One vector is turned by the same rotation once a tick. Each row is the vector after some number of ticks, and that number follows the row.
The counts run from 0 to 295.
[139 126 115 128 141 178 112 125 123 122 112 149 105 144 143 145 137 113
 114 148  81 102 120 169 107 108 158 139 113 133 131 105 155 122 100 149
 154 109 183 174 138  77  89 123 144 140 146 137 108 152 106 109 154 139
 139 160 131  94  67 120 152 195 147  74 128 115 101 166 136 131 163 118
  86 172 169  97 162 139 162] => 147
[147 121 149  87 174 160 155  91  39 117 115 141 124 164 135 166  99 134
 138 110 147 105 154 138 112 166 170 120 170 138 130 111 103 141 155 152
 125 161  83 147 129  64 124 133 142 166  97 146  91 120 147 135 170  75
 111 121 154 151  79 106 139 120 149 128 142 185 114 117 129 141 100  93
 167 125 157  92 127 162 112] => 204
[148  87 138 126 130 118 108 144 107 104 153 146 137 138 146 184 151  92
 183 144 128  71 111 139  96 147 109  65 135  58 104 152 139  73  98 146
 146 127 102 126 126  96  91 107 111 107 158  80 131 119  99 126 110 174
 121 118 112 109 137  95 139 157 103 111  94  78 132 148 114 132 160 123
 145  99  60 121 146 119 168] => 80
[117 121 128 116 171 112 109  87 100 123 122 155 159 184 137 170 133 155
 154 164 128 105 119 136 127 128 145 151 159 137 141 106 122 132 142 146
 109 123 102 144 178  54 114  87 148 120  95 127  76  91 121 138 140 136
 132 146 116 128  84 105 106 173 124 127  94 177 118 149 145 159 162  99
 169 125 183 136 123 164 148] => 67
[112 109 169 133 168  60 137 153 122 153 155  81 158 148 170  90 123 150
 103 169 154 135 158 113 153 115 126 126 127 165 146 155 101 164 147 141
  86 131  78 111 150 144 175 160 126 167 138 145 126 105 125 157 159 102
 130 157 132 149 137 166 128 173 135 122 124 127 104 143  75 119  91  87
 118 133 102  66 147 116 163] => 168
[131 139 119 123 140 119 159 140 150  74 106  89 150 134 133 123 156 145
  90 123 154 213 142 109 179 114 142 145 150 120  93 120 106 109 129 105
 144 196  99 104  91 162 101 157 127 101 106 108 110 153 112 111 146  93
 107 121 208  91 117 131 115 168 103 119 128 130 120  97 132 141 137 139
 125 160 152 112 181 148 128] => 239
[119 135 102 113 154 135 134 197 157  94  97 142 146 145 136 119 110 182
 171 136 144 161 136  80 142 129 133 122 134 154 114 101  94 143  77 119
 145 100 196 131 135 162 145 147  89 128  73 118  99 146 179 104 131 145
 151 123 138 108 159 137 107 167 135 139 159 126 162  56 170 134 122 132
 153 135 129 145 114 152 148] => 269
[128  84 136 136 149 159 108 126  97 129 107 137  91 112 178 188 103  93
 135 101  87  96 152 133 135 162 143  57 146  66 122 168 139  77 120 113
 156 157 107 111 107 136 104 136 117 127 168 119 137 116 105 118  92 139
  98 120  92 138 125 108 129  78  70 108 113 115 149 102 145 123 104 146
 137  85  63 125 127 118 180] => 82
[ 89 103 119 153 120 149 105 113 158 173 168  61 141 130 172  80 111  97
  93 143 108 134 153 155  96 102 156 134 127 144 117 138 153 115 136 119
 145 159 120 161 130 129 140 192 157 142 159 179 147 150 102 112 121 111
 124 151 167 101 107 128 138 149 157 106 166  71 144 127 140 114  93  88
  98 181 113 113 180  92 171] => 226
[129  91 151 157 135 114 143 130  98 143 175 111 103 116 129 125 141 122
 157 160  88  67 165 153  74 122 123  85 111 119 112 148 141 102 143 155
 176  77 150 134 141  94 140  60 143 120 170 113 148 112 152 129 106 151
 120 123  92 152 117 110 101  88 122 101  71  85 158 144 121 112 112 123
  84  82 142 129  96 120 114] => 3
[130 151 130 140 165  78 157 157 110 114 177  96 121 124 138 111 171 129
 156 124 166 115 140 175  51 138 117 105 102 111 101  91 127 100 111 149
 164 131 136 144 124  86 138  81 116 133 134  94 146 130 129 116 144 125
 172 152 154 146 103 130 122 152 138 112 129 117 168 122  69 100 133 106
 108  76 113 107 122  97 162] => 214
[126 118 139  91 172 159 137  87  73 131 123 150 130 193 179 150 108 153
 152 111 151 105 150 138 116 166 165 147 138 132 141  99 127 130 161 153
 138 163  74 120 127  71 134 159 157 150  85 163 105 101 135 128 153  87
 111 132 139 143 119 122 123 126 173 153 155 171 153 103 136 173  94 131
 180  95 161  91 119 144 140] => 203
[115 107 160 127 138  49 144 143 114 160 171  85 165 169 137 108 124 138
 113 186 140 118 142 113 147 116 139 107 129 172 136 176 121 151 134 149
 104 107  90 105 152 115 161 139 136 159 116 131 111 102 130 155 178 111
 142 136 128 166 117 136 139 190 143 113  95 111  73 187  81 127 108  87
 124 128 112  75 137 105 131] => 169
[128  72 185 144 114  87 172 113  65 136 157 135 130 138 111 108 122 127
 133 134 153  71 136 159 147 111 166  96 136 166  89 182 171 166 153 126
 101 164 142 118  78 107 120 180 144 116 140 106 161 162 100 154 158 141
 142 103 121 161 131 116 178 128 167 125 128 123 102 150 128 146 135 167
 133 112 135 104 119 111 112] => 93
[124 105  94 105 130 122 150 136 142  68 100 117 130 115 165 157 110 114
  82 138 137 181 133 105 186 137 138  99 185  75 106 152 111  90 135 110
 153 183 105 113  78 133  93 139 114 105 108 110  93 124 132 125 174  96
  72 113 156 108 110 122 100 125  91 114 112 143 125  88 151 160 125 165
 153 124  99 113 167 169 146] => 23
[172 135 117  98 146 175  82 191 118 113 119 106 135 158 122 125  86 136
 195 121 136 136 104  80 149 165 129 114 157  78 134 163 107 115  78 100
 137  92 144 152 157 109 122 161 128 148 131 141 107 125 183  92 107  93
 149 100 148  94 141 109 143 171 114 139 133  75  78 109 143 124 125 109
 139 133  85 105 137 132 139] => 192
[156 126 153 160 121  84 148 179  94 116 159  73  86 103 111  75 168 147
 125 132 147 155 153 144 113  96 107  96 105 130 103 152 131 131 127 110
 132 119 141  95 113 156 120  92 130 127 148  81 162 137 129 135 114 119
 139 108 157 162 143 131 134  95  83 144  99  88 135 125  72 101 123 154
  76 112 154 122 114 102 122] => 106
[123 120 137 104 157 164 148  49 114  94 135 163 136 162 136 144 153 105
 130  85  71 103  92 131  69 109 142 126  97 151 106 121 127  88 163 156
 111 130 108 122 138 128 119 192 135 115 105 132 138  97  89 111 145 126
 104 109 170 145 147 163 144 141 133 155 168  97 113 120 155 153  96 119
 149 119 129 105  99 181 142] => 262
[ 84  99 135 141 147 124 123 116 123 172 134 133 113 150 180 181 111 179
 107 166 123  85 169 121 141 142 136 118 123 126 171 125 125 118 143 148
 126 105 128 100 156 123 158  73 119 146 101 144  89  98 135 145 109 152
  94 136  48 157 137 134  79 102 144 108  82 180 167 130 140 154 120 129
 156 106 167 130 117 148 156] => 279
[145 159 108 107 149 130 165 173 178 115 108  94 129  97 113 100 133 167
 147 154 182 133 150 113 131 158  96 137 154 133 113 115  68 144  87 112
 168 119 162 123 140 112 137  82  63 133  88 124 100 134 203 115 139  83
 141 119 186 111  94 151 114 190 141 105 150 140 125 106 136 120 125 112
 116 168 123 106 129 144 128] => 133
[113 124 141 127 117  65 150 133 156 125 138  77 116 107 122  86 164 160
 104 124 139 158 148 133 142 119  78 111  90 152 147 158  92 120 149 131
 131 146 119  59 100 187 115 113  88 104 108 104 152  67 141 133 109 126
 108 111 152 168 128 161 106  98 100 118 111 121 129 107  92 109 111 175
  87 100 136 100 112 128 132] => 244
[130 100 150 176 125 140 146 139 114 128 113 179 128  93  88 131 163 106
 127 122  75  96 117 145 108  89 104 137 123 163  98  98 150 141 117 129
 132 137 192 146 129 129 107 128 123 102 179 136 189 135 111 153 139 181
 146 116 165 135 113 133 194 148 140 100 124 100 137 154 145 117 131 117
 101 148 128 141 149 113 147] => 151
[138 110 110 112 162 119 167 142 121  79 101 112 116  87 140 152 114 108
  61 149 130 163 169  95 209 127 112  97 162  90 115 152 105 121 117 118
 125 174 108 114  72 153 116 134  85 112 129 119 112 147 131 146 162  89
  69 100 173 126 115 122 142 139  89 102 103 140 117  93 146 143 120 145
 132 140 105 101 167 150 123] => 24
[126 128 128 121 168 174 119 135 119 143 125  82 132 125 161 138  81 134
 118 134 116 137 116  59 120 117 169  91 156 138 136 177 133 117  95 112
 126  88 136 125 166 140 165 156  76 175  87 132 125 131 142  96 132  90
 122 111 174 125 139 140 115 179 105 121 137 114  90 126 154 148 109  61
 140 176 128 102 145 155 104] => 56
[129 114 149 113 170 120 141 115  95 111 110 154 141 194 115 147 128 168
 145 190 128  91 132 126 128 146 140 134 131 152 133 107  92 153 160 178
 118 120  95 145 178  45 124  91 161 150 114 123  93 105 149 146 150 117
 152 150 111 138  67 135 118 148 146 116 120 150 112 150 126 134 131  70
 153 117 171 101 100 151 130] => 66
[108  73 138 128 131 130 115 133 108 133 160 138 113 128 157 137 118 130
 138 154 104  90 170 149 114 123 105 117  95 111 150 119 141 130 158 144
 173 100 141 135 134  84 140  65 177 100 161 130 139  92 148 127  98 157
 109 124  61 130 124 103  87  78 155 120  59  97 181 130 141 127 103 156
 100  85 139 164 106 106 149] => 4
[100 107 168 176 188  88 144 129  83 162 147 105 153 136 208 132 109 139
 110 167 158 110 141  86 138 113 144  88 147 149 121 133 125 122 157 152
 152 123 127  77 142 118 158 125 103 142 130 107 126  60 112 119 134 138
 102 121 146 163 167 124  92 141 111 119  81 139 156 117 134 163  65 136
 129  81 119 115 121 148 107] => 275
[ 96  98 109 112 122  60 161 111 166  87 139 159 168 125 120 107 153 162
 149 144 138  96 156 157 120 149 103 120 120 128 110 119 111 131 144 122
 124 178 103 114 107 125 124 138 121  64 114 144 136 118 134 170 151 156
 123 105 123 122 130 146 135 135 184 119 161 121 182  82 138 143 112 130
 196 125  85 157 141 113 183] => 18
[127 131 111 114 111 138 119  87 136 114 149 177 157 166 111 111 148 131
 182 120 100 110  84 159  82 110 120 145  87 180 123  93 141  95 129 144
 103 102 140 134 182  79 102 168 134  97 109 139 161 105 121 130 140 154
 138 104 129 127 158 161 150 197 179 158 175  82 108 128 138 147 133 100
 145 112 152 106 112 129 137] => 260
[122 129 133 126 174 157 124  58  96 128  95 146 121 187 141 208 125 153
 116 130 111 108 112 138 124 132 144 140 151 115 129  92 136 103 144 152
 126 161  93 127 168  97 116  83 156 134 101 106  76 102  72 131 138 121
 111 122 134 128  80 107 120 150  98 117 116 199 123 119 148 152 163  91
 155 125 175 124 132 174 110] => 68
[122 139 127 175 142 135 116 128 143 169  69 119 106 103 116 142 161 163
 131  99 125 125 135 129 103 140  80 155 152 129 123  78 123 124 105  96
 140 160 168 113 146 158 119  51 121 119 143 118 144 108 116 131  62 166
 130 111 162 120 107 119 169 135  87 109 126 189 181 103 133  87 126  96
 117 146 164 167 161 132 153] => 73
[159 117 124 139 104 198 111 129 120 156 100 129  92  83  97 114 100 118
 105 115  46 136 134 139 124 105 119 144 122 148 153 143 147 145 103 104
 118 103 184 130 161 149 118 124 118 138 151 138 178 117 160  92 101 121
  92 107 128 140 113 134 154 126 118  94  96  95  73 160 126 118 143 122
  87 180 179 119 109 134  88] => 254
[131 136  76  80 158 159 104 150 146 112 135 142 145 172 171 148  93 172
 152 135 119 172 117  73 166 149 133 119 155 125 154 125  96 124  91 121
 128  94 106 127 177 122 159 164 104 141  82 153  81 100 140  90 137 102
  97 120 127 101 178 136 102 162 123 151 135  86 130  87 154 138 100 100
 163 135 104 106 135 151 151] => 54
[132 119  93  84 124 163 111 133 135 139 102 162 106 152 171 155 125 149
 109 149  87 136 161 166 150 155 116 172 124 115 189  86 107 147 132 116
 160 129 128 152 160  65 130  80 143 122 107 180 116  85 143 122 120 110
  79 160  79 115 100 122 107 139 154  75  97 140 150 145 111 130  94 128
 124 123 152 112 141 127 178] => 144
[139 133 110  89 166 191  74 120 133 115  98 117 107 152 139 139 118 156
 162  83 121 115 129  90 103 178 148 117 127  91 166 151 113  89  88 102
 131 126  77 129 147 154 129 148 112 165  91 145 117 118 166  93  90  95
 126 135 117 116 127 123 112  99  93 144 171  96 133  72 121 120 131  99
 137 104  81  96 126 120 169] => 190
[158 117 109 107  95 177 127 140 131 101 100 153  87 132  85 136 146 156
 123 118  61 149 137 167 139 113 134 149  87 141 156 131 128 160 115 112
 107  93 184 151 137 133 113 105 152 136 102 130 158 162 139 136 122 129
 111 132  74 145  91 138 145  98 117 134 128 124 102 149 109 112 170 152
 105 162 200 124 109 127 166] => 39
[ 96 115 122 119 142 146 155  53 156 125 163 112 159 126  99  80 142 125
 152 119 117  98 125 149  74 125 132 136 106 171  98 137 116  86 167 139
 128 153  89 116 141 121 136 189 148 113 101 161 151 125 133 136 116 125
 134 103 180 139 100 186 121 143 166 152 178  97 122 101 163 145 126  69
 137 143 135  96 122 128 128] => 123
[113  90 148  96 152 141 123 136 130 128 109 141  84 102 142 148 124 134
 133 162  93  69 171 153 105 149 125 109  92 137 180 126 112 156 127 145
 168  94 146 122 119  77 120  70 102 151 138 138 140  94 174 137 118 129
 115 142  68 156  77 133 103  91 149  79  82 121 125 155 108 128 120 141
  94  98 142 113  97 134 155] => 142
[114  83 100 134 123 157 112 158 108 118 137 121  78 133 170 167 135 114
 133 141  74 135 173 139 134 124 129  82 116  55 123 131 149 100 105 117
 179 115 145 138 117 113 118  92 135 111 161 120 128 156 110 106 119 148
  93 122  66 116 136  77  86  79 108 123  85  88 178 128 143 138 126 175
 115 112 102 150 127 115 164] => 220
